One vector is turned by the same rotation once a tick. Each row is the vector after some number of ticks, and that number follows the row.
The counts run from 0 to 642.
[-23  -8  26  11 -31  11  23  11 -28  -5  14  36  23   1 -19  17  23  40
  10 -29  -3  18  21  26  -3 -12  21  -5  16   7  15 -22  -8 -13  14 -48
 -26  -2  -4  10   7  29  19   0  -6  32  27  -2]
199
[ 12  -2  20 -34 -25  12 -34 -22  53  -2  26 -33   0 -11 -13  35 -12  28
  10 -18  17  59   3   7 -33  -4  27  -3 -17  19 -32  -7   4  -2  -5 -10
  17   0  22  10   6  -1   3  16  11 -20   4  16]
383
[ -6  -8  10  36  -2  15  21  22   7  60 -53  30  -3  -4  -4 -12  20  11
  -5   0  -9   6  -6  -3 -15   1 -10 -14  -5  14  -6  15 -24 -35  15   5
 -11  11 -26  -9  26  11  15  -9  27  30  16  -1]
578
[-39 -31   6 -26 -25   5  38  11 -28 -28   3  18  39  14  -7  16  11 -10
  11  -5   7  14  15  23  33 -32  -9   8  29   2  -4  13   0  24 -24   6
   5  21   2  12  -3  -6   6 -21  -5 -20  37  12]
334
[  5   3  18  -1  -2 -27 -17   0  29 -17  14 -42 -35 -20  10  42   3 -56
  -2  17  33  12   4  26 -25   0   8 -12  -7  -5 -15  -1  28   5 -21 -14
  10 -25   8   9   9  -4  25 -29  28 -17  13  24]
558
[-21   6  -2  -2 -20   5  23  34 -10  11 -21   7 -20  27 -25 -36  18  27
 -12   3  50  23   8  -8  22 -19  15  20 -20 -11 -32  15   8   2  15 -12
  14  23  -3  27   2  32 -10  27   0  12  17   9]
307
[  2 -15  27 -10  12  10  32  19  -2  21 -25   8   5 -22  12  31  23 -51
  22 -11   2  -9   7  49  10 -12   2 -20  15  -6  14  -4 -24   0  -3 -40
   1   8 -22   2   2   6  21 -44  15 -19  38   0]
505
[ 20 -17  20 -18  11   0 -27 -17  41  18  25  10 -18 -16   0  36  33 -11
   9  -7   6   6   4 -14  11   8  18 -42 -24  43  -7 -27 -16 -18   5 -31
 -18 -14  -4  -6 -25 -10   3  -4   9   9 -16   8]
190
[-18  13  28  16   4  31 -17 -20 -29 -13   0 -10 -33 -24  -4  11 -17  26
 -11  -9  18  28  -1   4  -6 -14 -16  20 -11 -17  -1  -4  26  11  -3  -7
  -5 -35  -2  41 -30 -11   2  49  23  18 -20  11]
253
[ 27 -38 -22 -12  11  16   4 -20   6  -9  -7 -25 -12   9   0  12 -11 -25
 -16  22   2   7  -9 -15  46 -13   5  -7 -11  27 -12   7   5  44 -25  52
  18  -5 -18  -7 -17 -12   7  34  -1 -21   6  11]
355
[-20  -7   6  15 -20  -9  19  -4  19  -8  -8  29  11 -20  10  29   3  17
   8 -25  -1   6  -7  15 -40 -20 -10  -1  22   9 -17  13  -9 -11 -10  11
   5 -11   2   9  35 -12  21 -53  26   3  36  -4]
204
[  7  25  22  26  21   5  -6 -40 -14   0   0 -36 -25   1   3  32   1   1
   4  -5  26  35   3  28  -8   0 -21   7  20   4 -23 -13  45 -20  -8  16
   0 -47 -15  17  -2  21  10  -4  15  -7   2   3]
213
[ -5  16   1  -3 -28  23 -22  -2  34  -8  31  -9 -21 -29  -5   2  -9  27
  35 -32   9  26  13  44 -33 -15  22  13   9   5  19 -20  -2 -18  -4 -36
  16  15 -12   1  26  31  -7  -5   2   0 -15   0]
37
[ -9 -26  -3 -22 -28  20  43   6 -14  10 -29  -3  23  11  -3  -6 -16  19
   3   1   0  27  -2  41  15 -11 -26  12  12  10 -29  36   7  24 -14  35
  33  33   0   6   9   4  31  15  11 -36  36  -5]
548
[  4 -24   4  14  36 -22  19   6 -35  22 -19 -25 -13  17 -10  11  42 -48
 -16  17  34 -19   8 -18  53 -28  -2 -13  -8   8  -8   1   4  15 -16  -8
  -3   4 -25   0 -29   9   5  -3 -19   5  21  -5]
53
[-28  10  -4 -40 -15   9   3  16 -32 -19 -16  -9 -30  17 -17   6   2   9
  -9 -10  26  23  11 -20  66  -7  14 -10  -4  -3  34  -3  24  43  -4  11
   5   8 -30   7 -15  16 -23  37 -10 -18 -23  32]
434
[ -2  26 -24   5  10   9  19  22   1   0 -17  30 -19  11  -2   9  10  39
 -21 -34 -28  18   9 -51  40   4   6 -16   7  38   8  -6 -12   4  19  13
  -1  11   8   0  16   6  -7  13 -37  12  -9 -33]
402
[-27  -7   2  -3 -57  14  26  17   8   8   3  29 -20 -34  17 -27 -31  34
 -19  21  -1   8  -1  23  -1   7  11 -13   7  -1  25  18  16  18  -3   2
   1  13  -7  11   9  13  29  35  38  20  30 -14]
412
[ 31 -30   1 -21   5  14  39  11 -18   7  20  29  33  28 -16  13  16 -24
  13   0   0  13  11  14  42 -42  14 -17  23  20  -5 -25 -33   6 -19  -1
  -9  27  -7   2 -36   4  19  -1 -23  -4  29  -1]
194
[-11   8  -6  29   7  11 -11 -12  13 -30  15 -14 -65 -41   5  14 -11 -19
 -15   3   3 -18 -13  -8   1  -8  14  12  -1   1  38  -6  16  15  -9  -7
  22 -29 -40   0 -13  -3 -31   4  -3  14 -14 -13]
218
[ 25 -32 -41  22 -42  -1  -6  -3  30 -37  44 -12  14  18 -17  14   0   5
  -6  -3  -3  10   0  -5  -6 -11  30   7  20  30 -11   6  12  27  -4  17
  16   6  -5 -16  17  19   2   6 -34  -4   3  -8]
142
[  2   4  -8  17 -14 -34  18  22  15  17 -19  -3  -5  20  -2  36  32 -27
   2  -8   6   7  -2 -15 -30   2  36 -25  14  40 -10  -6  -2 -20   3   0
  -4  -9  -6  -6  50  18  13 -54   4   7  17   2]
611
[-41 -25  21   8  19   8   4 -27  -9  14 -27 -12  13 -25   3  16  19 -22
  -6 -28 -12  11  -4 -21  10 -13 -45  -3  -7  26 -39  36 -13   7   2  18
  33  24   8 -13 -16 -36  22  -6  17 -16  -3 -14]
289
[ 24  -2  -5 -25 -31  16  -3  18  28  10  -1  34  20   9 -20  29  22  49
   9 -16  -7  41  15 -22  -7   2   5 -24  -6  31 -27  -2 -12  -7  -2   1
 -23  10  41  -3  46   2  14   1 -12  21   5  30]
576
[  3 -12  -8  11 -32  -3  42  26  18   7   7  17   5 -11  28  13   3 -26
  -5   9 -11  -1   9  33  -1   1  21 -39  33  20  21   7 -10   8  -1 -19
 -11  -2  20  -3  40  17  36 -30  11  18  50 -23]
238
[  4 -25  -4 -35   0  10   7   1  -4  10 -26  12   8  -1   4  15  32 -24
 -14  10 -25  -5   8 -12  48  13 -36 -47   3  26  -7  29 -21  22 -27  35
  -4  10  -9  -8   9  -7  27  -2   4 -24  -2  12]
22
[-14  -5  -7  -9   0  28  11 -29 -13 -18  11 -25 -12  -9 -16 -14  19 -32
  10  -8  15  -4  18  35  43 -20 -40   9  18 -20  -5  41  21  23 -19   2
  26  24  -4   2 -23 -11  13   3 -15 -16  -1  -7]
421
[ -1  33  12  19 -17   7 -11 -22  45  -3  38  14 -32 -38  -1   2  23  19
  13   6   2  12  12  37  -4  21   9 -10  22   7   4  -7  11 -23   4 -40
 -17 -16  -2  17  10  22   9 -10  11  20  -2 -20]
585
[-35 -20  47 -17 -14  -2 -35  -6  -3 -13   8 -29  -5 -24   3  52  -2  -1
   5 -28  11  28  -9  -4 -41 -20  24  -8 -23  16   3 -13  11  -9  -3 -30
  -8 -36  -7   8 -11 -13   4  -1  30   8 -10  43]
598
[  2 -10 -27 -15 -57  19  37   3  -6 -16  19  21  24  17 -14   4   5  25
  17   9   9  23  22  41  38  -2  -7 -12  34  11   1  11   8  22 -31  13
 -28   0  -4   5   4  26  22  15 -16   5  15  18]
67
[ 18 -25  -8 -10 -18  12 -60  -7  45   7   8 -34 -12   4 -31  18  32  -6
  12  -5  40  25   5   1 -13 -13   9  -5 -23  22 -21   4  10 -16 -12 -21
   2   7  11  -7  18  22  -5   8 -16  -2 -24  36]
523
[-31  12  45 -25  13   6   0  -1 -11  37 -53   1 -32 -18  18  35  -8 -20
   3  -8  16  15  -1  -4   9  18  12  -9 -17   0  16 -18   7   7  -5  -8
   0  -1 -29  15 -18   7  -6   6  55 -13   4  25]
298
[-17   0   8   3  19  -6 -16  -9  -9   6 -38 -10 -38   4 -22   2  29  -4
 -25  11  29   5  -5 -39  44 -17 -26  -1 -26   2 -28  13  23  13 -11  24
 -21 -22   0  17 -32  -5  -1  33   1  19 -30  31]
394
[-16 -10  10 -21 -23   6  -6   4 -20 -25  26 -31  -8  14  10  14  -4 -11
 -28   5  37  24  12 -17  29 -10  31  -6 -27   1   9 -12  30  43  -7 -18
   6 -17  15   9 -39  15  -1  47  -6   8   4  21]
220
[ 52  -7 -17  18   1  43 -27 -23  38   4  45  -7 -19  -9 -18  11  -4  36
  -5 -18  -3  21   8 -11  17   1   0  -7 -10  36  -7 -23 -10 -11  -6  14
   4  -6   3   7   6   8 -13  40 -24  14 -34 -10]
489
[ -7  39  11   1  -5   6  34 -14 -37 -34  -4  22 -33   3   9  20  -9  19
  12 -19 -12   5  12  35  32   3 -26  -7  46  -7  24  -9  10   5 -21  15
   5 -23 -30  24  -3  12  -5 -15   0 -20  -1  -5]
507
[ -8   9  31  10  31 -15  36 -21 -23  -8   8  15  13  10  -4  37  25   0
   0 -24  11   8  -3   4  20 -28 -13   7  25   8 -30  -9  -8 -16 -15  -9
 -17   2  -2  29 -35  -2  18 -43 -13   5  24 -17]
160
